In the rows, zero is written as 128.
A single turn carries every row of the set below to another of its rows. Some are shown first; where does it send the rows asked next?
Suri: [132 119 144 133 137 135 138 122 124 123 101 127  99 134 130 130 127 165
 116 126 131 106 125 127 137 128 122 136 150 142  72 112 134 140 132 167
 139 147]
gitof: [158 132 146 149 122 123 106 135 114 125 118 103 149 128 126 134 162 146
 144 153 105 137 127 139 148 146 144 123 119 115 128 124 123 140 141 147
 152 118]
noze: [122 125 139 148 134 149 124 132 131 124 131 121 147 138 132 135 118 124
 141 126  86 147 145 130 104 133 130 110  88 139 114 120 129 109 154 139
 153 153]
Nazu: [145 115 136 129 135 139 131 130 125 125 102 137 132 144 139 132 134  53
 122 141 128  93 141 124 131 114 130 117 135 148 112 109 134 143 132 145
 138 130]
razir: [139 141 150 133 118 129 120 131 145 142 125 156 127 117 141 121 145 145
 123 133 159 123 124 111 158 124 156 131 129 117  99 116 138 156 155 155
 118 134]
dut: [108 141 155 126 142 133 124 111 139 131 118  99 132 139 129 136 159 158
 136 118 126 138 154 100 118 104 138 112 140 138  88 129 140 131 131 126
 111 135]
bule: [141 121 127 137 127 141 106 125 142 141 133 125 131 148 130 129 155 151
 162 122 128 128 128 139 120 106 152 135 157 125  87 112 120 151 101 141
 122 133]
bon: [145  92 142 145 108 115 108 118 146 106 126 124 114 132 140 119 105 104
 141 103 149 139 127 145 124 131 114 122 118 116 126 124 145 141 152 114
 138 147]
lunap: [145  99 135 146 138 115 121 121 129  98 154 146 119 137 135 132 114  95
 148 114 122 132 144 118 137 121 138 103 131 112 125 129 117 119 131 151
 161 141]
sunef: [153 111 159 140 135 122 116 108 130 128 109 101 102 129 137 134 148 148
 152 112 136  98 138 158 123 129 132 120 125 130  90 104 110 141 119 136
 127 140]
pubav: [141 140 171 123 115 115 133 103 131 142 148 140 123 141 135 124 154 138
 131 142 124 127 140 145 125 126 135 125 131 145 106 107 144 134 140 128
  81 125]
Rodo: [144  99 158 112 128 139 139 106 106 109 141 122 141 122 129 123 133  72
 128 124 125 146 135 135 131 114 121 127 141 106 120 112 139 110 126 113
 126 118]
gekib: [137 101 146 126 155 129 150 107 119 133 116 153 120 131 130 124 105  96
 123 115 132 147 149 114 132 113 101  92 114 128  97  98 138 127 155 119
 126 155]
Soket: [142 112 139 120 137 138 134 128 136 117 141 126 176 136 132 139 137  90
 123 130 130 141 122  92 131 117 127 131 109 114 135  92 132 136 134 162
 138 138]
Ruruv: [143 129 129 130 126 131 131 125 110 141  98 143 133 133 136 119 132 155
 131 128 117 117 109 158 138 121 132 128 131 128  71 113 138 159 156 131
  96 147]
lubuf: [133 113 147 139 140 130 133 133 106 111 129  95 132 136 121 148 121  80
 120 110 115 133 132  91 115 111 128 130 118 139 114 132 136 121 156 124
 146 151]
zem: [137 143 126 125 103 125 125 127 127 140 120 108 118 108 153 155 136 151
 134 136 123 123 140 128 134 125 126 123 133 115  83 134 100 125 115 113
 120 141]
Bifa: [146  85 112 119 133 134 121 123 115 136 124 127 158 132 138 124 145  95
 133 131 122 128 132 115 111 121 122  79 126  97 125 117 129 155 122 110
 131 145]
laz: [140  87 143 126 147 133 153 142 140 120 143 134 137 146 125 136 124  92
 135 131 127 144 105 128 137 136 117 121  95 117 126 139 141 132 154 108
 137 130]
Sem: [143 121 139 125 138 140 136 127 106 124 117 124 126 135 133 139 128 103
 115 140 128 138 129 116 128 114 131 115 127 160 144 125 132 148 133 198
 124 141]
Sosi: [139 119 132 127 136 130 133 130 136 127 114 123 153 134 135 129 131 179
 126 136 130 174 115 145 135 127 124 116 150 124 127 123 129 141 133 102
 143 136]
saso: [163 120 156 144 122 139 105 112 121 143 120 116 127 141 137 106 131 138
 135 138 131 117 145 105 144 142 124 143 170 127 124  92 137 129 144 126
 143 111]
zoso: [150 120 112 100 131 165 106 132 118 142 113 128 133 142 121 118 142 101
 135 130 116 127 140 102 143 130  97 129 136 104 117 120 119 147 103 137
 133 125]
Let: [140 129 145 126 136 128 128 131 138 123 123 125 112 129 133 126 131 162
 126 131 136  85 118 119 128 166 131 115 130 123 115 153 127 144 140 122
 125 132]
sabam: [144  93 150 111 123 130 145 107 119 150 104 149 156 143 129 119 140 107
 133 125 128 143 136 141 143  91 103 114 153 130 104 129 124 128 158 104
 133 131]
suzak: [141 107 127  98 142 153 145 137 113 144 127 126 140 120 149 143  94  87
 112 132 117 135 127 107 149 109 120 133 128 123 121 122 107 143 132 116
 133 139]
pek: [141 154 157 158 140 139 114 125 127 125 102 112 104 130 127 135 107 122
 143 123 136 157 142 144 148 127 134 143 137 149 108 111 144 137 155 122
 116 123]
vefa: [149 140 141 129 133 130 148 118 121 157 101  98 117 145 124 144 137 146
 114 153 122 154 138 120 127 120  98 138 125 145 122 114 129 175 140 127
 120 136]
Duveg: [134 116 140 142 139 138 129 110 126 152 149 126 123 153 129 119 145 174
 144 124 100 132 133 135 113 128 139 118 127 111  94 118 137 166 153 150
 111 146]
mele: [118 134 108 123 136 132 145 133 129 104 130 144 141 157 129 144 125  94
 118 140  87 151 134 128 122 107 115 117 113 124 106 133 139 147 131 142
 132 152]

mele -> lunap
Sem -> noze
Where do these go?
dut -> Let
Sosi -> saso
lubuf -> laz
Duveg -> sunef

A single turn carries every row of the set below to another of its rows. Some are shown first; where does it send the rows asked next?
zag: [161 107 164 111 138 126 124  69 129  86  92 132 145 148 166 116 128 131
 105 149 123 156 126 104 116 139  85 135]
nodid: [120  98  92 109 140 116 141 105 126 117  88 114 145 157 159  83 136 126
 149 137 135 129 148 102 125 145  85 122]
gofi: [141 106 164 102 132 153 126  64 110 102  82 124 147 161 149 103 129 119
 110 144 137 165 138 115 125 130  96 149]
vun: [106 124 139 104 122 170 121  89 119 124 138 145 135 140 166 114 143 123
 103 122 125 110 106 108 139 125 105 118]
sule: [160 113 107 107 140 148 118 109 127  91  96 158 142 192 183 114 137 121
 110 137 123 143 115  99 126 137 123 128]
pufuf: [142 118 156 115 116 160 115  66 109 105  96 115 150 151 141 120 132 118
 126 137 141 171 134 126 116 118  96 144]
pef: [153 114  95 109 120 148 124  91 113 112 112  91 152 103 157  96 134 130
 112 137 132 153  99 118 154 152  84 150]
vovin: [162 107 101 106 131 148 114 110 123  89 103 163 152 178 188 131 153 127
 111 143 131 136 111 105 118 136 118 126]
dafeg: [145 102  99  90 130 162 126 100 114  99  81 148 162 195 188 115 152 126
 115 145 137 151 116 110 124 139 113 139]
zim: [156 109  98 104 124 147 126  91 112 112 108  95 154 103 160  92 139 133
 107 141 134 148 100 115 157 158  82 151]
guros: [151 116  99 109 123 149 124  91 113 114 110  88 146 108 155  88 128 130
 113 134 129 152 100 114 156 154  86 150]
Num: [158 123  97 114 129 151 122  95 117 108 116  95 146  97 152  95 134 120
 105 128 131 146 109 112 159 144  92 146]
vafi: [164 105 157 113 124 128 116  73 125  85 100 137 157 132 169 137 143 136
 108 153 130 151 121 116 108 130  82 134]
muti: [ 89 122 127 103 121 170 126  87 132 112 121 115 153 160 184 105 123 137
 114 135 128 125  92 108 122 136  69 118]
nipit: [145  95 159  96 127 149 123  65 108  98  82 135 161 144 157 119 150 125
 106 155 143 155 136 120 120 133  90 150]
Baza: [134  89 103 106 141 109 142 108 119 123  98 137 135 141 159  93 152 129
 141 137 129 117 148 102 134 145 103 121]
bem: [ 91 120 125 100 118 171 125  83 131 111 121 119 157 155 185 110 131 139
 112 138 133 123  91 111 118 135  67 119]
rane: [138  92  94 111 126 110 132 111 116 124 109 138 145 128 158 110 163 132
 148 135 137 113 145 112 126 135 101 118]
Vage: [158 123 104 118 130 156 112 109 125  96 107 147 138 193 174 120 131 118
 121 128 125 150 114 105 121 130 126 125]
nuru: [145 105  91  99 117 167 117 105 112  99  93 145 166 186 184 130 157 126
 126 144 142 151 112 120 116 128 113 134]
poz: [106 123 143 103 130 168 124  88 120 125 133 145 132 145 166 106 138 123
  99 121 124 109 106 105 140 129 103 120]
limit: [143 105 151 108 111 156 113  69 106 100  96 128 165 138 152 134 152 124
 120 150 146 160 130 129 111 116  91 147]
Dugep: [120 108  86 121 127 123 132 108 126 119 102 107 145 153 152  95 133 125
 162 131 137 133 145 111 118 134  87 119]
Runa: [133 106  94 122 122 118 130 111 118 129 115 126 136 137 150 109 151 124
 159 124 134 123 144 113 125 127 107 116]
Tobe: [107 119 140 100 123 168 121  91 119 121 137 150 140 137 171 113 149 125
 100 128 126 103 105 108 139 126 102 118]
limig: [159 116  97 111 129 150 123  94 116 106 114 100 151  94 155  96 141 124
 102 136 133 142 109 112 157 145  89 148]
goru: [157 113  99 108 135 147 128  94 117 107 109 102 148  98 157  90 138 123
  97 137 130 141 110 106 161 150  90 148]
pugod: [131 103 103 117 135 114 137 110 120 128 106 125 128 151 147  92 140 123
 152 123 127 128 148 102 133 137 109 117]
gitiv: [158 121 162 124 130 135 116  69 130  92 100 119 137 152 156 116 116 125
 119 137 121 168 126 110 113 127  90 134]
fomis: [142 118  94 107 117 172 117 104 115 105  95 134 155 197 174 125 141 120
 134 134 137 159 113 118 118 124 119 133]
Moz: [160 119  97 117 121 154 107 111 122  94 112 153 150 179 180 137 145 122
 123 135 131 144 108 113 115 126 123 123]
kosi: [156 121 101 113 135 149 127  95 118 111 111  98 144 102 152  86 131 120
 103 133 128 146 111 106 161 148  93 147]
guked: [107 117 143  98 129 165 126  90 120 122 131 151 135 142 170 106 143 126
  95 126 124 106 107 104 140 130 102 119]
buvep: [ 92 118 129  98 123 167 129  84 133 108 117 117 154 162 188 101 126 136
 109 137 129 124  93 106 122 140  68 118]
gano: [124  90  85 104 133 113 139 107 124 112  91 123 157 144 166  97 152 132
 147 148 141 120 144 106 119 146  80 122]
Sila: [ 92 116 126  96 122 166 128  85 131 109 117 123 158 156 188 106 133 141
 108 141 132 119  91 109 120 141  66 119]
gatad: [141 113 102 100 131 168 124 102 115 102  87 138 150 206 177 109 136 119
 125 135 133 160 117 108 125 134 118 136]
tuban: [122  99  81 116 120 120 132 109 123 116 104 116 157 140 159 109 151 130
 158 139 143 123 140 116 113 134  82 119]
kup: [160 120 155 129 117 138 109  73 126  90 110 123 149 138 159 140 131 131
 123 141 129 163 120 120 105 118  87 130]
Vude: [154 109 100 105 128 147 127  90 114 113 106  94 149 108 161  85 132 130
 107 138 129 152 100 112 159 159  83 151]

nuru -> vovin
gitiv -> pufuf
Sila -> guked
Where do these go?
tuban -> rane
guros -> Num

A single turn carries every row of the set below to another of its rows. Some are shown first; where does it send the rows asked next?
pavo: [122 155 124 129 134 133 109 128 112 143 143 168 161 142 139 125 146]
tak: [128 127 115 148 135 118  95 134 100 141 133 102 165 147 114 127 131]
nide: [124  95  82 140 130 127 106 103 131 141 135 145 134 116 126 152 140]
zigi: [135 109 141 142 125 119  89 147 150 132 134 142 109 102 127 139 163]
ruga: [105 102 131 144 125 118 113 171 111  91 147 140 143 115 131 131 149]
nusoz: [123 108 146 147 120 111  94 135 140 114 150 142 110 105 130 136 167]
potin: [120  93  86 144 127 126 109  96 125 128 145 145 136 119 129 149 141]
bove: [134  91  90 147 123 137 105  99 127 124 146 147 136 121 131 148 135]
telu: [138  93  86 143 127 138 102 106 134 137 136 147 135 119 129 150 134]
ravik: [135 125 116 148 135 123  93 137 101 142 132 103 166 148 115 126 128]
zoz: [118 111 140 142 125 106  94 140 145 129 139 140 110 102 126 139 169]
tuteb: [131 101 131 144 125 136 105 183 121  98 138 144 142 116 132 132 139]
Fizep: [135 124 119 150 133 124  94 133 100 136 137 103 166 149 116 125 127]
zilob: [123 155 126 130 133 134 109 127 111 140 146 167 162 143 140 124 145]
dod: [125 155 125 128 134 135 109 130 114 145 142 168 161 142 138 125 145]
Lodod: [122 106 120 135 133 128 106 191 128 121 120 141 140 109 126 136 145]
gata: [138 106 147 147 120 123  90 141 145 117 146 144 110 106 131 136 161]
Lunu: [ 96 108 120 136 133 109 112 179 118 114 129 138 140 109 124 136 154]
botot: [128 125 117 150 133 119  96 131  98 136 138 102 166 148 115 126 130]
vaniv: [127 154 126 130 133 137 108 128 113 142 144 168 162 143 140 124 144]

nide -> telu
nusoz -> zoz
ruga -> Lunu
Where do these go?
tak -> ravik
vaniv -> zilob

A single turn carries every row of the set below to another of its rows. Some are shown first; where does it send the rows asked next?
Dibis: [137  94 115 135 147 128  98 136 151 143 156 145 104 101 133]
butok: [129 122 120 184 131 140 113 118 145 122 134 140 119 102 127]
Zoneg: [120  96 130 120 139 149 134  98 126 150 120 166 123 145 135]
Dak: [151 122 123 171 110 134 118 134 147 135 118 137 139 104 114]
fufu: [113 123 137 150 127 164 137 115 129 152 118 143  94 102 123]
negem: [156 108 124 114 130 152 100 112 117 150 142 167 116 127 148]
rap: [146  91 116 131 126 137 111 129 144 120 121 138 118 164 129]
biz: [115 133 154 135 135 156 113 125 156 139 122 122 137 121 124]
dul: [147 103 111 119 123 128 129 107 115 145 129 171 147 119 123]
ruz: [120  84 123 131 125 123 126 127 158 143  94 148 108 113 126]
gine: [133 114 124 171 106 135 141 127 155 139 133 126 108 107 124]
satap: [125 129 118 144 123 117 145  97 159 143 132 165 136 115 119]
fuduf: [132 120 111 140 128 134 118 102 110 130 123 180 106 133 151]
kiviz: [134 147 124 146 113 152 114 126 114 145 114 147 100  94 130]
femi: [135 135 130 141 117 149 130 140 118 168 118 134 123 104 107]
fovaz: [111 139 127 128 122 140 110 120 138 134 126 103 128 105 137]
luv: [122 126 133 135 131 123 106 137 152 127  92 164 100 126 142]
pobin: [151 140 129 152 121 131 123 109 163 144 148 176 114 117 133]
Fosif: [120 129 128 128 149 117 115 155 151 148 152 146 116 128 121]
Dev: [113 128 124 136 124 147 138 116 120 149 119 137 128  88 107]
Lepun: [132 120 123 130 128 144 116 119 145 186 122 119 122 143 136]
simem: [143 118 120 124 126 127 109 127 144 100 136 154 123 155 130]
Tezi: [139 151 103 149 109 110 124 107 141 140 125 161 121 114 139]
nop: [129 126 111 149 140 113  98 158 133 147 110 146 119 133 127]
Tetif: [129 100 116 106 126 114 111 123 154 131 126 144 120  86 130]
Vigok: [141  94 106 130 134 132 105 127 136 118 135 132 127 156 127]
fupev: [133 132 149 147 133 167 128 129 135 155 137 156 109 102 111]
Gufu: [119 114 122 140 141 154 100  96 146 163 114 132 105 131 153]
bif: [137 135 148 130 112 157 101 127 154 136 119 120 111 109 144]
Mis: [141 116 114 129 138 147  87 103 138 168 120 127 139 117 139]
des: [143 110 115 114 112 121 120 123 145 103 127 147 121 150 129]
nata: [144  87 106 126 125 136 106 120 140 114 130 133 111 150 136]
fazu: [143 113 125 130 123 137 144 123 126 159 151 172 109 147 134]
foz: [131 123 106 116 122 128 123 120 100 158 123 146 125 145 141]
siviv: [134 107 116 117 126 126 121 120 148 103 147 146 118 150 128]
tove: [134 128 127 146 135 162 103 116 117 145 128 147 121  81 120]

Tezi -> Gufu
foz -> fuduf
luv -> ruz
Where do these go?
rap -> des
Dev -> tove
butok -> biz

